0: [114 159 143  83 150 123  86 166 169 109  85 130  87 162 123  35  76 148
 143 129 125 123 110 114 138 142 167 116  83 114 145 117]
1: [146 129 110 135 122 143 142 104 143 165 158  90 166 136 137 162 106  96
 121 105  96 156 124 157 112 158  94 103 139 133 128 126]
2: [134 164  66 127 148  85  92 184 123 124 167 232  58 176 170  92  67  98
 131 185 119 100 100 135 137 116 241 143  65 119 134 139]
3: [172  86 153 175 125  90 145 177 187  88 158 103  46 155 119 153 151 139
  70 157 125 117 107 126 154 144 138 142  91 117 117  97]
4: [ 73 178 137  91 143 109  88 166 129 115 149  96  70 126 120  99 121 135
  75 168 100 118 137 101 147 175 172 161 101 144 154 141]
5: [ 90 130 123 125 151 141  95 111 124 155 141 107 148 120  95 191 128 160
 106 166  80 148 156 110 155 189 106 137 143  94 109 134]
6: [ 86 120  76 121 127 121 109 129 107 153 163 118 130 163  99 139 122 143
 127 115 118 179 121 146 138 162 111 116 187 114  96 115]
7: [157 154 147 124 145 149  65 115 106 180 111 114 145 130 149 133 103 151
  70 112  97 124 178 168 104 143  56  67 146  91 144 133]
8: [ 84 115 121  80 152 153 157 151 102  93 100  97 170  78 142 143 124  41
 159 132 144 103 114  85 104 120 157  94 119 124 182 123]
9: [147 151 147 127 137 149  47 105 104 177 115 117 147 132 147 136 115 150
  66 108 122 124 176 174 101 145  51  73 171 103 131 133]
10: [122  89 139 119 111 156 143 144 128 194  79 137 119 141 127 171 160  85
 121 120  66 144 106 103  88 140 126 128 176 123 126 109]
11: [131 114  86 117 145 144 120 147 104 150  91 214 117 150 134 150 106  77
 161 145  95 115 114  87 112  92 186 115 127 101 132 127]
12: [124  91 183 108 165 167 151 121 124 124  83 132 165  59 141 191 123  67
 153 150 114 135 131 102 134  82 121 100  84  76 176 139]
13: [ 91 167 128  90 115 162  89 128 162 138  81  99 102 147 163  66 121 113
  98 105 153 124 139 113  90 170 138  68  98 158 137 132]
14: [ 91 104 116 132  98 137 121  97  96  84 140 171 104  87 157  93 180 102
 140  97 213 153 152 163 111  89 159 134 107 143 102  96]

[165 136 149 142 124 158 128  70 155 117 120  76 144  93 135 138 103 145
 146 111  92 146 166 136 145 116 101 118 108 112 154 146] 1
[ 95 129 113 121 143 136  96 123 136 154 145 118 126 118  97 188 127 156
  96 151  83 149 155 109 153 179 104 126 149 102 102 139] 5
[102 169 134 118 156  94 135 152  95  73 184 106 122 109 137 117 165 166
 112 159 213  35 113 159 114 136 129 200 164 163 127 150] 4
[ 84 110  80 137 126 109 127 123 103 153 163 122 127 166  76 141 128 153
 125 102 121 172 126 146 142 156 115 114 184 111  94 109] 6
[220 104 157 108 141 173  92 117 157 125  77 139  89  71 170 126 161 117
 100 123  77  82 153 146  75 163 154 149 116 126 112  71] 10
[169  68 110 152 146 135 103 109 131 120  63 175 120 172  89 134  75 171
 208 116  62 124 124 110 171  67 153 124 153  53 139  93] 11
[189 163 179 117 170  92  77 144 134 104 131 130 158 147 123 107  82 120
 112 144 145 135 134 105 157 114  87 121  81 120 160 111] 0
[ 91 113 114 122  96 132 117  95  88  87 135 164  98  87 162  87 179 119
 138 109 218 154 144 155 117  83 156 124  87 151 107 102] 14
[149 138 146 128 127 158 132  74 140 122 113  70 150  90 142 144 100 139
 141 122  88 141 158 129 142 127 109 110 104 120 158 129] 1
[119 162 133 135 140 105 141 222 118 176 138 162  82 122 139 130 128  95
  54 166  89 122  93 116 107 154 183 130  71 124 123 167] 4
[ 92 106 127  84 158 147 151 148 120  87  90  89 152  92 143 140 130  47
 153 130 152  94 113  79 104 128 158 110 119 138 174 111] 8
[155 163 140 162 123  93 126 146  45 140 105 163 115 128 127  85 112 127
 127 134  99 104 145  99 153  37 165 158 109 130 180 164] 11
[144 122  73 142 109  92 105 131 124 131 177 156 103 209 128  84  68 113
 161 109 139 166  92 173 149  97 150 117 159 121 133  91] 6
[188 166 180 108 180  96  82 145 141  99 122 125 157 154 128 105  79 124
 108 143 156 137 140  96 155 102  80 126  62 116 165 110] 0
[112 178 163 107 152 101 163 198 144 158 150 137 122 114 138  96 116 125
  88 150 111 133  78 147  94 159 150 132  84 131 144 170] 4
[126 175 162 108 153  97 162 195 142 148 157 143 122 114 133 101 112 121
  75 151 114 141  79 146 115 157 161 146  73 137 120 172] 4
